rotation steps, each row followed by its count of steps
The counts run from 0 to 132.
[ 97 125 152 155 166 162 159 131 132 139  79 189 127 109  80 131 132 104
 110 179 124 146  90 140 108 114 131 101 183 169 146 112 121 136 153 158
 131 167  87 124 101 120 111 115 115 102 128 124 136 109 125 167 178 138
 153 112 180 137 137 130 144 143 134 131 111  75  90]	13
[ 94 128 153 139 138 136 154  66 147  85 144 206 107 122 126 133 153 107
 139 189 117 153 154 125 114 124 110 103 182 141 108 107 102 150 161 153
 138 136  71 134  98 127  82 145 104 113 160 109 150 125 153 147 156 104
 127 126 170 126 138 118 108 149 125 100 115  71 118]	19
[114 110 174 155 159 149 100 104 150 155 137 182 120 131  92 124 157  96
 117 137 136 153 122 144 119 134 111 111 196 169 146  97 140 130 155 157
 107 173  93 134 149 116 129 125 108 136 166 171 133 109 143 163 166 133
 146 121 181 122 130 125 136 167 129  72 128 102 109]	56
[109 119 159 137 123 145 140 118 114 116 160 194 118 115 123 136 153 107
  76 151 150 179 109 131 129 127 138  70 185 180 129 102 117 144 177 121
 127 130 141 119 100 118  83 143 109 102 170 129 157 145 129 126 162 125
 139 124 150 115 151 128 139 193 117 109 104  82 135]	78
[129 111 135 132 168 144 134 100 168 146 128 201 116 109 119 130 136  67
 126 178 113 149 127 120  93 134 119 116 134 159 126 107 144 167 186 130
 159 162  93 156 120 102 124 135  92 127 154 133 159  80 165 125 148  98
 106 122 177 137 154 147 136 161 112 117 131  92 100]	90
[140 114 163 155 152 177 134 133 178 130 141 197 123 126 113 166 158  92
 136 161 135 139 112 141 122 132 148 123 155 174 154 104 166 135 167 170
 159 167 112 136 147 132 145 104 133 130 119 154 131 129 145 113 149 104
 127  97 181 158 146 135 152 165  93 108 116  92 102]	49
[ 80 138 153 174 139 170 157  83 179  91 143 186 100 117  96 142 142  84
 119 149 177 163 122 139 120 118 115 113 180 121 118  98 119 130 167 167
 148 140 109  99 112 124  98 112 113 128 154 128 144 140 146 120 170 126
 109 110 176 109 136 127 113 184 112  98 129  84 128]	121
[107 132 133 110 169 141 137 120 156 152 145 201 134 109 123 113 155  79
  95 135 126 165 164 123 102 119 109 126 160 171 129  92 103 132 164 110
 127 153  97 115 127 110 124 116 103 130 172 141 127 130 166 152 134 147
 134 111 147  89 158 116 117 188 121  92 120  86 102]	96
[120 110 164 118 144 157 129 105 130 109 178 236 104 117 134 156 147  91
 128 166 111 147 144 123 132 151 113 134 150 159 114 129 117 165 149 121
 139 143 113 136 102  98  93 135 113 132 154 141 166 125 153 106 137 124
 131 127 134 109 144 115 131 198 111  84 153  66 109]	87
[114 124 153 145 118 161 141 138 137 105 171 189 112 127 111 163 136 113
 113 169 154 158 100 142 133 116 137  58 165 183 116 110 110 121 184 127
 139 115 141 110  98 131  99 152 112  98 162 128 159 139 139 127 169 116
 108 127 171 117 144 125 145 189 105 123 110  84 120]	77
[ 82 134 147 126 160 183 159 113 160 134 124 198 106 118 119 151 171 102
 131 162 156 164 142 162 117  93 112 129 161 150 142 137 114 163 161 127
 166 134 107 155  95 114  92  99 115 121 144  81 173 127 152 146 149 110
 116  92 171 117 154 121 125 145 122  98 160 116 107]	129
[ 73 124 172 134 155 125 135  85 130 112 142 208 116 124 120 136 131  89
 116 177 139 136 121 153 127 143 114 121 187 133 145 129 146 144 125 147
 143 150 105 106  79 108  99 153 105 132 119 137 158 115 139 115 185 109
 133 108 166 122 133 145 146 149 117 109 109  89 126]	21
[ 84 117 165 142 136 141 121 144 154 166 149 190 132 143 136 157 146  75
 119 157 126 146 126 139 112 128 116  96 160 186 143  89 137 101 164 100
 128 148  99 108 135 109 135 175 108 117 150 159 139 125 160 148 114 107
 122  97 198  88 153 143 138 162 114 128 128 102  80]	100
[ 88 138 156 146 138 143 135 128 178 150 139 179 135 143 122 155 129  62
 133 163 126 141 122 135 100 128 104 105 149 169 130  86 139 101 170 128
 138 131  79  86 132 114 124 154 105 130 146 157 147  97 160 142 132 121
 111 108 197  95 140 132 108 157 123 137 126  97  68]	99
[105 135 137 134 158 169 160 100 173 132 128 213 105 126 129 146 154  94
 123 175 133 156 152 134 119 108  98 129 153 144 120 135  94 145 176 143
 149 115  93 142  83 123 100 111  96 112 164 100 177 120 148 151 152 123
 124  94 167 113 149 113 118 141 120 125 156 112 111]	130
[ 89 129 159 149 137 151 117  90 167 124 164 205 113 150 116 156 167  87
 133 147 157 159 160 137 140 112  85 105 190 160 126 128 106  85 146 137
 131 133 121 122 111 133  96 146 110 134 172 168 167 138 149 132 155 116
 122 109 168 106 132 125 126 153  98  90 140 119 112]	60
[ 77 111 186 147 122 156 127 122  98 140 131 201 101 107 105 153 126  97
 108 174 146 143 124 142 127 128 129 105 154 165 135 108 146 142 142 110
 135 180 104 142 108 108  95 173 118 126 131 142 143 113 152 103 163 112
 130 121 183 113 129 143 140 191 117 110 114  82 101]	83
[ 99 130 171 138 123 184 145 137 136 133 157 220 124 132 134 176 155 112
 117 151 155 131 166 116 125 120 134 115 150 162 119  90 123 130 158 127
 134 145  92 132 137 137 121 149 136 118 144 140 107 136 183 106 128 119
 141  75 176 118 151 101 129 177 112 121 111  86  99]	42
[ 93 148 140 169 127 157 135 144 182 150 103 188 115 155 108 169 135  74
 133 175 124 149 107 159 122 132 125 121 167 164 132 119 158 121 167 142
 143 131 106 111  96 107 125 136  91 116 154 159 143 132 150 135 129 105
 114  90 211 114 135 123 141 125  99 131 137  84  94]	5
[120 138 151 142 126 170 148 151 159 113 138 190 124 122 104 183 125 115
 128 183 145 157 109 146 121 104 137  66 164 191 137 109 132 116 171 138
 157 121 128 120  88 132  97 138 118 100 146 112 168 136 142 121 184 113
 104 111 160 115 123 125 136 170 111 135 114  84 115]	76
[132 125 133 144 180 180 134 111 167 123 152 215 131  91  90 145 150  85
  95 138 137 169 120 120 107 116 104 113 174 150 124 109 122  99 141 183
 145 169 112 134 112 134 124  88 135 115 140 153 144 132 130 143 178 129
 155 123 141 127 147 133 124 165 112 117 125  84 106]	53
[ 87 118 187 143 129 151 131 119 119 136 149 197 123 125  95 156 143 132
 142 177 139 142 120 153 148 129 128 103 199 188 132 114 114 142 138 140
 116 151 118 110 112 121 105 133 109 131 142 128 141 149 145 146 168 125
 142 131 164 105 138 118 143 184 132  79 108  78  99]	16
[ 99 113 149 143 135 179 140 100 127 137 153 205  93  96 119 169 141 121
 118 163 107 152 129 145 120 113 127 103 116 159 128 120 121 145 139 140
 153 158 110 153 108 103  86 132 116 112 145 105 146 119 147 117 154 111
 108 111 175  97 145 148 128 173 109 117 144  63  81]	85
[144 117 159 141 155 166 118 143 158 138 152 221 133 121 117 161 144  90
 127 166 116 132 115 142 115 139 140 134 162 169 165 103 163 147 152 176
 147 159 101 137 133 117 125 115 138 130 116 159 137 123 148 113 152 109
 156  81 165 144 134 117 162 157  92 106 125  80 103]	48
[ 71 122 170 129 145 172 145 119 144 144 138 199 109 133 120 145 168 109
 141 155 153 157 146 166 137 108 114 141 174 155 160 131 112 159 155 104
 142 149 121 154 103 104 102 121 109 138 142 102 165 140 160 137 152 112
 124  96 168 101 142 119 144 162 130  69 168 121 110]	128
[ 85 127 170 149 140 173 136 149 125 153 139 204 143 134  88 170 160 107
 115 172 163 152 119 148 145 148 137 121 176 196 131 120 124 130 147 161
 129 167 137 109 122 119 149 104 132 134 127 153 122 153 143 111 135 136
 144 104 151 127 153 116 171 160 113  91 113  79  68]	110
[ 96 128 142 164 131 155 125 142 163 165 124 180 116 154 120 145 168  96
 126 173 131 149 105 153 134 138 130 109 171 185 134 120 137 133 178 138
 120 131 119 113  98  96 125 145 101 112 166 149 123 140 151 131 124 115
 127  81 205  94 150 120 171 122 101 113 142  95 112]	6
[ 82 136 152 152 133 178 138 142 139 145 134 184 132 125 101 162 173 100
 128 164 157 177 123 160 138 131 137 113 164 193 131 115 119 146 156 173
 141 172 119 117 127 134 125  76 120 120 136 137 125 156 144 123 138 122
 140 127 159 135 163 122 136 157 118  87 120  67  66]	111
[123 132 123 150 142 180 170 146 169 118 120 202 120 129 116 155 160  96
 140 176 141 159 112 149 123 124 146 121 179 174 133 116 104 127 166 166
 152 122 123  98 105 103  91  84 120 109 150 124 142 155 130 126 144 136
 119  90 164 134 131  92 140 162 100 114 133  80 117]	9
[ 89 142 137 137 133 151 119 117 158 153 129 206 129 139 140 115 163  84
 106 144 136 168 167 152 116 136 110 144 175 153 117 100 114 141 150 138
 116 134  84 108 112 117 102 127 115 113 199 145 115 136 175 132 115 144
 145  90 180 109 149  89 114 153 108 100 149  69 106]	2
[ 98 143 125 128 134 181 138 142 127 166 140 216 105 138  99 140 151  90
 110 172 139 171 150 119 129 120 111 117 157 170 116 132  88 129 165 132
 124 127 121 141  71 114 114 121 126  98 180 140 131 138 139 131 158 138
 147 103 151  93 142  89 144 151 109 107 126  99 126]	69
[122 118 168 169 155 161 115 100 160 142 147 190 114 131  89 137 139  80
 116 129 134 150 113 119 116 154 108 111 169 155 124 106 142 129 166 179
 112 146 105 112 133 135 132 127 107 130 170 179 141 107 133 168 159 129
 146 126 175 133 152 120 124 191 128  78 116  96 109]	55
[ 98 113 160 161 128 154 144 122 124 143 138 198 112 141  78 157 129 129
 150 176 135 130 114 131 142 130 125  92 186 184 128 103  96 126 152 160
 128 141 112 108  97 125 126 149 117 124 137 146 140 127 157 147 163 140
 139 122 173 112 137 117 149 180 127  91 107  72  97]	15
[102 137 143 128 174 171 163 126 170 112 148 214 152 118 141 154 143  97
  94 166 141 150 147 115  85  97 121  86 147 145 138  99 122 124 171 134
 159 116  93 111 121 120 108 130 124  91 148 108 167 113 157 139 155 128
 128  88 152 123 149 118 122 167 119 144 125 101  99]	36
[ 79 122 152 177 157 174 147 101 166 155 126 190 106 132  86 148 109 105
 139 161 132 131 118 161 111  99 112 129 158 118 146 127 118 145 145 169
 144 146  94 123 109 100 107 127 115 128 150 129 147 102 138 146 172 142
 135  81 184  91 131 123 136 171 110 106 148  98 114]	125
[ 73 139 152 132 148 176 158 108 160 138 151 201  91 118 113 119 136  40
 120 154 127 171 129 114 117 138  99 107 136 122 113 122 127 168 189 119
 145 134  96 135  89 112 126 132  99 119 140 124 139 109 149 134 146 117
 124 116 160  88 169 135 117 171 137  94 130 110 106]	28
[103 128 136 153 126 181 144 123 153 127 132 172 121 128 123 146 173  98
 124 174 145 175 128 153 119 131 130 112 154 174 108 110 110 153 164 186
 137 149  94 140 121 138 122  88 118 117 156 125 115 146 153 144 135 124
 140 121 166 140 166 128 127 144 124  91 109  69  76]	112
[105 127 129 185 137 175 150 136 147 163 113 208 120 134 104 146 141  91
 123 194 132 136 125 120 115 133 129 116 146 169 121 111 117 130 160 178
 141 141  98 113 128 109 143 130 126  99 145 155 107 110 148 129 141 140
 145  77 186 143 155 126 164 133 102 137 107  77  82]	108
[105 113 179 114 156 154 124 103 141 113 146 229 126 102 127 150 145  69
 119 158 118 165 133 146 118 159 111 150 140 151 137 131 145 180 152 124
 150 162 114 126 112 101  94 130 107 132 144 132 184 118 148 114 138 119
 123 129 137 135 144 119 126 188 115  90 144  89 103]	88
[102 104 139 134 148 162 143  83 144 149 159 194  86 123 123 119 130 110
 135 179 135 140 152 123 141 119 147 116 159 153 141 111 100 172 164 129
 152 153 113 132 112  93 123 146 104 135 152 125 119 131 153 116 174 121
 101  87 181  93 153 131 162 171  90  86 106  83 133]	24
[102 136 164 153 142 155 168 137 133 117 105 194 125 110 100 112 154  70
 108 170 162 168  92 121 131 151 114 120 193 177 114 109 110 144 178 132
 128 134 103 104  99 125 105 125 109  98 160 146 135 135 134 143 144 135
 157 119 174 141 142 105 139 172 142  94 110  96 127]	11
[117 119 144 116 184 162 137 126 161 143 150 201 131 100 101 170 125  83
 121 166 141 147 138 135 113 117 130 117 148 175 145 116 130 124 142 115
 161 165 151 102 121 107 140 111 115 145 133 149 171 126 154 122 161 135
  92 117 155 103 152 150 142 182  98 123 126 105  84]	93
[ 87 132 185 121 121 189 143 138 130 126 148 230 138 110 132 169 161  99
 100 149 156 144 156 131 136 127 126 123 156 157 125 103 145 122 144 135
 136 150 108 129 120 153 124 136 131 117 125 146 123 145 180  96 127 113
 160  94 163 113 145  97 127 175 106 116 121  87  89]	43
[ 88 121 159 143 132 144 148 135 149 118 117 218 138 119 144 132 187  55
  99 158 160 165 138 127 124 156 121 126 172 155 129 105 129 133 160 127
 138 138 108  91 142 112  96 128 112 109 143 151 134 136 141 112 106 129
 155  82 168 142 150 117 141 150 116  95 124 104 103]	105
